[[128 133 129 131 132 130 129 131 127 129 130 129 130 132 130]
 [134 129 134 132 131 131 133 130 134 133 131 132 132 130 131]
 [118 133 136 133 137 115 125 110 107 114 113 113 123 126 106]
 [134 129 135 132 131 131 134 130 135 133 131 132 132 130 131]
 [130 131 131 131 131 130 131 130 130 130 130 130 130 130 130]
 [125 134 126 130 131 130 126 130 124 127 129 128 129 132 129]
 [130 128 130 129 129 129 130 129 131 130 129 130 129 129 129]] gives 128

[[149 132 119 127 125 125 153 148 128]
 [134 129 119 126 129 141 122 126 136]
 [126 115 130 133 120 123 136 130 130]
 [130 126 117 131 125 123 134 141 125]
 [121 133 119 126 128 128 125 129 131]
 [127 115 131 131 118 125 135 131 130]
 [128 127 115 130 126 123 135 139 126]
 [138 126 124 128 132 122 120 133 138]
 [127 116 132 134 122 125 137 129 130]
 [129 123 115 132 125 122 137 139 124]
 [149 130 122 126 124 125 151 148 125]] gives 149

[[131 132 122 132 155 150 123 107 109]
 [115 115 148 115 113 102 148 143 140]
 [125 125 134 125 103 106 133 149 148]
 [121 121 139 121 107 103 139 146 144]
 [125 124 134 125 149 145 135 108 108]
 [142 143 106 143 120 119 104 138 140]
 [144 143 110 143 120 117 108 138 141]
 [150 149 102 149 135 141 100 121 123]
 [147 148 103 147 138 146 101 119 121]
 [120 120 144 119 143 141 144 113 112]
 [145 146 103 146 125 125 101 133 135]] gives 131

[[132 132 138 141 125 134 127 145]
 [128 128 137 146 152 128 141 133]
 [129 121 139 140 147 123 146 133]
 [128 125 138 143 150 126 144 133]
 [131 127 139 142 143 133 136 133]
 [127 136 133 151 153 134 135 132]
 [131 131 136 145 144 137 131 129]
 [127 132 135 149 153 131 138 132]
 [130 133 137 140 126 131 128 146]
 [131 129 138 144 144 135 134 131]] gives 132

[[123 123 132 131 131 135 128 111 128 128 133 114 111 122 131]
 [122 132 131 127 128 130 133 126 123 123 131 131 131 137 123]
 [134 128 131 129 124 125 123 129 129 129 126 133 130 124 132]
 [122 125 120 122 126 132 127 128 128 128 125 127 126 121 127]
 [123 133 125 127 125 122 131 129 126 126 125 129 127 130 127]
 [131 128 131 125 124 137 133 128 134 134 126 124 126 131 125]
 [130 134 132 130 131 132 126 123 126 126 127 131 129 124 134]
 [114 144 129 140 128 136 139 127 129 129 144 144 128 125 116]
 [133 129 120 138 135 133 128 121 134 134 127 135 133 125 130]
 [138 127 143 153 124 118 135 129 128 128  99 129 137 127 132]] gives 123

[[139 101 117 120 132 145 125 136]
 [117 111 128 110 108 146 132 120]
 [135 133 120 135 136 121 116 121]
 [135 134 121 136 136 121 115 121]
 [114 101 129 104 102 155 137 120]
 [115 103 129 106 105 152 137 121]
 [134 132 119 134 135 123 116 122]
 [135 133 119 135 136 122 115 121]
 [141 123 105 127 137 130 104 121]] gives 139
---
128  121  150  135  148 ⇒ 150, 121

119  121  127  130  153  117 ⇒ 153, 117

147  114  145  140  102  110 ⇒ 147, 102

146  144  132  124  133  145  151
148  142  131  121  138  143  154
⇒ 154, 121

129  107  122  149  118  144  153 ⇒ 153, 107

127  128  112  126  125  107 ⇒ 128, 107

152  111  151  126  138  140   98 ⇒ 152, 98

131  153  119  157  141  111 ⇒ 157, 111
---
Q:
131  129  127  128
128  129  127  126
121  129  126  106
A: 126

Q:
132  131  125  124  125  123  132
107  104  148  131  116  126  116
A: 132

Q:
132  118  134  124  126  130  125
149  131  121  126  127  133  124
A: 125

Q:
130  101  105  124  123  122
109  116  109  126  140  151
A: 122

Q:
113  111  136  134
113  107  127  154
A: 134

Q:
128  128   98  128  127  129  129
127  127  137  128  127  112  129
A: 129

Q:
113  121  113  140
124  120  116  153
A: 140

Q:
149  147  101  129
138  109  157  120
A: 129
---
[141 122 103 131] --> 131, 141

[[123 131 122 127]
 [113 140 104 111]
 [106 135 114 121]] --> 127, 106

[115 126 130 133 151 124 125] --> 125, 115

[133 144 117 125 129 134 151] --> 151, 133

[154 133 118 125 116 141] --> 141, 154

[144 121 154 124 142 113 142] --> 142, 144
---
[[140 154 136  99 122]
 [121 109 129 149 127]] yields 149

[[118 123 127 124 130 122 116]
 [129 127 126 129 124 142 152]
 [106 119 127 128 124 136 148]] yields 142

[[132 122 123 134 129 115 123]
 [124 133 134 125 127 143 127]
 [116 129 118 107 123 156 127]] yields 143

[[139 137 134 132 130 125]
 [101 119 133 127 115 122]
 [116 129 138 131 118 120]] yields 115

[[150 134 146 129]
 [150 134 148 131]] yields 148

[[151 149 121 150 116]
 [128 112 115 140 130]
 [154 132 107 140 134]] yields 140
---
144,102,123,138,125,123,120
131,119,127,128,132,127,124
124,116,123,125,139,131,133
-> 124

117,106,144,125,120,132,118 -> 117

121,122,134,115,138,131,156 -> 121

139,132,125,131,125,154 -> 139

131,100,138,147,135,126 -> 131

138,110,139,157,143,135,138 -> 138

152,121,120,130,141,119 -> 152

117,119,131,134,102,131,154 -> 117
---
[104 117 134 115] 115

[[107 131 133 120 137 158 113]
 [120 134 136 103 119 142 115]] 137

[[128 112  99 138 106 123 109]
 [129 135 123 137 127 124 127]] 135

[143 130 153 132] 132

[133 136 148 114 151 132 121] 136

[139 133 156 130] 133
---
133  149  138  145  150  145 out 133

122  137  139  135  118
114  146  129  123  125
135  140  151  134  104
out 122

143  145  123  151  136
134  118  134  147  125
125  114  124  116  138
out 143

122  142  115  126  113
126  129  148  154  137
out 122

148  114  115  120
117  145  144  140
122  116  154  108
out 148

108  119  149  111  115
134  106  130  130  135
149  138  108  144  141
out 108

107  138  146  105 out 107

113  146  114  121  127  153  115 out 113

103  139  110   98 out 103
